M: rows in several groups, each row roughly a mix of its group's directions
M (85 x 22)
[[ -6   5  14 -14   0  27   6   6  -4  -5 -42 -12  -5   6 -12 -15 -44  -6
   -1  17  30 -33]
 [  3   5 -30  10   5  14  35  35 -10 -22  -1  -6  -4 -12  -4  -2   6  53
    1  13  17   8]
 [ -8   9  -3  -9   8  19  -8  -1  -7  28 -23 -10   8  -1   2  -5 -44 -52
    0   6  13 -27]
 [-16   9   8  29 -18 -11 -23  12  -2  12  18  31   2   5  32  -5  40  -2
   20 -22 -15  15]
 [ 26 -13   1 -15 -18   5   4  -1   9   9 -24 -60   5 -19 -14  -6 -20   9
   -1 -25  -7  19]
 [ 10  24 -42  12  21  17  11  29  -4 -24   7  -2   1 -35  16   9  -2  29
    1  17  14  -5]
 [ 21  26  25   9   1  21 -29  -5  -6 -18 -26  -2  -2 -14  -6   2 -17  -9
   28   8 -11 -47]
 [ 20  -6   9   6   4  25   7   5 -15 -13  13 -37  -9   9 -13  26  28  47
  -26  -2   3  -4]
 [-25  -4   7  32 -15   6   7   8 -20  37   7  35   5  29  10  -5  24 -20
   24  -2 -12  -3]
 [  1 -22 -24 -29  18  18  -1  -9  14  16  28 -42   1  -9   7  20  -7   0
  -35   2  17   2]
 [ 16  23  13  19  19  26 -23  -6 -25   4  -5 -13  -4   6  11  32  -4 -29
  -33   4   4 -31]
 [ 11   4   0 -13  10 -23  11  13   7 -60 -10  10 -19  -9 -15  -9 -12  37
  -10  11  13   8]
 [ 24 -17 -14  12 -16   0  25  37 -12 -10 -18 -26 -10 -18 -17 -13 -15  22
   29 -13 -16  16]
 [-21  34   3  10  19   3  10  -4 -14 -14 -14  49   3  18  -2  -1  -4  -7
   -7  33  22 -27]
 [ 26  -3 -19   1  -1  19  22  32 -15  -8 -19 -44  -5 -22 -23  -2 -23  22
   13  -5  -2   0]
 [-16  20  15   2  10  -4  -3   8  -2 -44   2  43 -12  12  -5  -7  14  32
    8  23  17 -21]
 [-14 -16 -32 -22  14  -9  35  28   3 -22  10  13  -8  -6 -23 -18 -19  23
   17  21  16   3]
 [ -3  43  -2   1  -6 -15  -9 -41  26   9 -22  14  34 -19  21  -4   8  -5
   -9  -1   2  18]
 [  7   1   8   6  21  29   9  17 -28 -25  -8  -6 -22  17 -12  17 -14  10
  -26  24  23 -36]
 [ 11  21   6  -2 -16 -25 -26 -24  20  15 -15 -14  20 -22  17  -6   1 -24
   -3 -32 -18  30]
 [  0 -46  -1  -2  13 -10 -11  20 -13  -1  48   8 -30  16  -6  12   4 -25
    6  -3 -18  -7]
 [ -1 -11 -15 -12   5  14  50 -16   8 -10 -13   1   8   3 -22  -2 -10  41
   -5  38  17  -5]
 [ 11  -2 -11 -10 -13 -26   8 -28  38 -13  -1  -4  16 -27  10  -6  14  34
   -2  -6  -9  40]
 [  1 -41   4  12 -25   7  22  10 -16  42  -2 -19  -2  20 -15  -7  -2 -16
   23 -16 -23  11]
 [ -4  15  26  18   3   1 -35 -28  -5  15   4  20   3  17  27  18  14 -40
  -23  -3  -5 -14]
 [  0  -8  18  -9   0  16  16   4  -1 -34  -4  -8 -15  17 -18   1  11  59
  -16  17  23 -11]
 [  7  30  -9  -9  -3  10 -21 -18  32  -9  -1 -22  20 -35  28   5  17  35
  -11  -7  11  10]
 [ 11  -6  10  38 -16 -22 -10  13 -14   3 -14  28 -11  -1  19  -8  -6 -39
   23 -16 -31  11]
 [-11  -3  24  -4  -8 -29 -23 -17   2  18  -9  23   0  17   2 -12 -13 -59
    3 -15 -13   4]
 [ 12  22   2   3  30  18   1   8 -18 -39   0   1 -15   3  -8  22  -2  21
  -30  25  21 -29]
 [ -9  23  19  13   1 -27 -30 -20   6  -6   4  51   4   3  17  -3  13 -32
   13  -1 -17  -5]
 [  0  15  20  12 -10 -18 -14   9 -13   2 -34  21  -4   3  -5 -20 -29 -48
   25 -10 -14  -9]
 [ 22 -10   3   0 -17  11  17  12   1 -12  -6 -42  -2  -9 -19   1  16  57
    5 -13  -6  16]
 [  4 -34 -11  -5   0 -28  -4   0  21 -21  45  15 -14  -8  11   4  26  22
    6  -5 -19  25]
 [-19 -12   0 -27  13   9  15  -9  10 -14  27   0  -4  21 -15   7  22  46
  -23  20  27  -5]
 [  3  -4   3  12 -20  20 -31  23   3  16  19 -32  -1 -13  28   3  30  18
   14 -35  -8   8]
 [-16   2 -23  -7  13  -3  30  45 -14 -26  -9  10 -16   3 -11 -17 -21  21
   -7  13  33   5]
 [ 15 -16  19  22   6  32   4  15 -36  -5   2 -18 -25  28  -6  26   7   7
  -27   5   4 -24]
 [ -1 -24  27  29  -4   6 -10  -3 -23  11  22  14 -19  38  14  22  30 -13
  -22  -4 -11  -6]
 [  5  18   2   8 -21  -3 -35  -2  21  10   5 -18  14 -25  34  -1  29  12
    6 -35 -10  24]
 [-15  25 -16   7  20 -18 -15  -5  12 -22  30  48   3 -10  29   8  25   4
   -7  15   6   2]
 [  9 -19  27  -5 -15  18  -5 -39  13  11  16 -23   7  15 -10  17  37  35
   -4  -1 -14  -5]
 [ 19   7  -8  17   3  18 -15   4 -20  37  -5 -33   7 -10   8  18 -13 -46
   -4 -18 -17  -7]
 [ -2  16  17   9  22   7 -20 -21  -8 -12  23  16  -6  20  13  32  30   1
  -41  13   9 -18]
 [-20 -14   5   3 -18 -19 -12 -12  11  36  -2  24   9   7  18 -18  -7 -49
   21 -13 -15  12]
 [  5  12  20   6  -3 -15 -21   9 -23  15 -23  -4  -5  10  -9  -6 -26 -60
    0 -24 -12  -3]
 [ 10 -47  -3   0 -10 -14  -3  25   4 -13  37 -10 -25  -2   1   0  19  22
   15 -19 -21  21]
 [ -1  -5 -23 -18  21  25  10   6   9 -18  26 -20  -4  -9   2  17  10  46
  -23  20  27  -9]
 [  9  -7  31   8 -30  -4   9   6   7 -34 -36   3 -13   4  -7 -23   1  46
   16  -3   1   7]
 [-14 -10 -11 -27  17  11  19  31  -7 -24  -3 -11 -19   9 -18  -9 -26  20
  -18  16  40 -12]
 [  1  -3 -37  -5  -3 -24   4   5  12  27  18  -4  19 -29   3  -8   0 -21
   28 -19 -25  33]
 [ 13   9 -27  35 -12  -6  16   0   0  16   9   4  19 -21  21   9  33  19
   12 -10 -26  34]
 [ -3  12  11   9  10  27 -32  48 -25 -18  10 -11 -25   5   8   6   4   5
    0 -10  17 -32]
 [ 26 -15  12  24 -17  15  -6   2 -16  23   9 -41  -2   5   2  22  29  10
   -7 -28 -25  14]
 [  2 -11 -38  17  -9 -13  27   7   1  28  14  -8  14 -12  17   4  18   4
   -8 -16 -12  50]
 [  8 -46 -13 -12   5  20  12  22   1 -13  35 -25 -22   0  -9  10   8  38
    5   7   2  -7]
 [-36  -6  20 -27  -3  11  -8 -25  16  22 -12  14   7  26   4 -16 -19 -25
   -7  14  29 -22]
 [-10 -12  27 -30   9  -5 -36 -34  15  11  14  -2  -3  16   0   7 -10 -41
  -19  -2   3 -19]
 [-14   8  29  -7  -1 -20 -18   5  -8 -10 -24  30 -12  18 -11 -22 -30 -44
   11  -2   3 -17]
 [-10 -21   1   0  18 -10  29   6 -23 -10   3  35 -18  31 -29  -1 -20 -21
    0  29   1 -17]
 [ 10 -39 -10 -10  -1 -38   7  -5  21 -24  33  11 -14  -8  -2  -1  13  17
    3  -4 -21  33]
 [-22  -2  28  10  -2  -9 -24 -26   2  11   8  42  -4  30  24   4  14 -34
  -15   5   1 -10]
 [ 12   8  22  10  -6  23  -3 -17   5 -21   5   0   3   2  -8  13  36  56
   13  15  -7 -23]
 [-12   5  -5   6   1  41  32  13 -12  -2 -13   0   2  12  -9  -2   3  43
    4  29  28 -26]
 [-13 -32  20   4 -39 -18   1  -9  16  24  -3   9   3  14   8 -24  15   1
   26 -22 -18  28]
 [ 12   5   5   3   4  22 -13 -30  16  -7  27  -8  10  -9  10  27  41  42
   -3  12  -8 -15]
 [ 16 -24   5  -6 -12  24 -11  20 -13  27  -2 -59  -7  -2 -10   4 -15 -13
    5 -27  -9  -5]
 [ 12  -9 -10  -6 -23   6  13  -8  27  -1  -4 -32  13 -24   8  -6  16  54
    6 -10  -2  29]
 [ 15   1  29  26 -13  14 -28 -19 -12  28   1 -19   3  14  19  24  24 -20
  -19 -23 -19  -2]
 [-10  27  10  10   6  10 -34  -6 -14  33  -2   4  11   6  16   9  -3 -56
   -3 -12  -2 -20]
 [-14  33 -11  -1  10  32  17 -21   9   1 -14  10  24  -4   8   5   5  30
  -10  34  30 -22]
 [  9   0   7  22 -23 -19  -3  -6  -8  31 -22   3  11  -2   4 -10  -7 -44
   20 -26 -32  21]
 [  1 -17 -31 -13 -12 -16  28  24  11   2  -3 -11   5 -24 -17 -26 -16  16
   38  -9 -10  27]
 [-18 -23  -5  11   9  23  25  24 -21  -5  24  25 -17  26  -8   4  14  23
   12  28  11 -25]
 [ -6  25  -9  -4  25  11  -3  25  -4 -45  -1  21 -13 -11   1  -2 -12  22
    2  26  27 -30]
 [  6   2  -5  17  -6   3   3 -24  13   3  28   6  15  -5  15  19  53  41
   -1   3 -17  15]
 [ -3  -3  11   2  19  14 -24  24 -31   9  11  -3 -20  18  -8  12 -18 -48
   -4  -3   2 -35]
 [ 18  13  -7  13  17  25  -1  22 -29   0 -24 -19  -9  -8  -4  11 -39 -32
   -7   8   6 -31]
 [-25 -18   8   4   8  -2 -11 -14  -7  30  29  29  -4  33  16  11  12 -43
  -16   6   1  -9]
 [ 28 -13  -9   1  -7  35   5 -14   5  21   5 -56  12 -18  -1  22   9  23
   -2  -5 -12  -3]
 [ -7 -46 -15   3 -12  -4  19  14  -7  34  35 -12  -4  14  -6   2  20   0
   12 -16 -19  26]
 [ 18 -34  -4  -6 -21   6   7  20   9  -7   7 -43 -11 -13  -5  -5   8  42
   11 -21  -9  22]
 [  3  27  -5  -6 -10 -13  27 -33  24 -10 -39   6  27 -15  -3 -14  -6  27
   -8  13   9  22]
 [  7   2 -54  13   9   6  27  25  -2   7  14 -16   9 -29  19   9   5  20
   -9  -1   5  30]
 [ 19  19   2  35 -13  -2 -13 -24   6  12   5  11  20 -19  21  14  35   4
   22  -8 -38   8]]
one row of each group, then the others: which group is each in?
[ 14  28  -4  20  27  11 -21   2 -25   1  -3   5  -3  -5  14  25 -16 -47
 -20   7  -1 -27] | Y
[  6  12   1  -3   4 -34 -42   1  20 -29  26  12  -7 -22  27   3  20   0
  -6 -22 -11  21] | E
[-27  18  -5  -8  23 -26 -16   3   7 -26  19  53  -8   5  17  -5   2 -15
 -12  14  19  -4] | L

[ 20   4 -26   0  10   3  27  37 -12 -32 -14 -16 -11 -24 -22  -6 -24  28
  15   9   3  -1] | Y
[  9   2  -6  23 -12   4  11 -18   8   4  20   3  15  -6  11  16  51  45
   5   0 -20  19] | L
[ 21   7 -31  12  25  10  15  39 -30 -14  -5 -11 -13 -19 -13   9 -33 -16
   4  11  -1 -15] | Y
[ 23 -19  15  19 -17  22   0   3 -16  17   8 -44  -5  11  -4  21  29  23
 -12 -23 -17   9] | Y
[ -7   1  10 -32  24   7 -36 -15  12  -6  11  -5  -8   0   4   9 -27 -36
 -19  10  18 -34] | L
[ 17  -1  -2 -16 -12  16  15 -22   8  27 -34 -50  20 -12 -16  -2 -28  -6
  -7  -6   1   5] | E
[ -7  17  22 -11  18  25 -13 -22  -1 -13   3  -3  -2  20   0  21  10  16
 -41  20  29 -31] | Y
[ -3   6  36  11 -15 -22 -28 -35   7  11  -1  31   7  15   6  -2  19 -30
  14 -10 -28  -2] | L
[-18  -7   5  25 -10 -24  -8   7  -5   7  26  48  -5  15  20  -5  34 -11
  19  -9 -20  15] | E
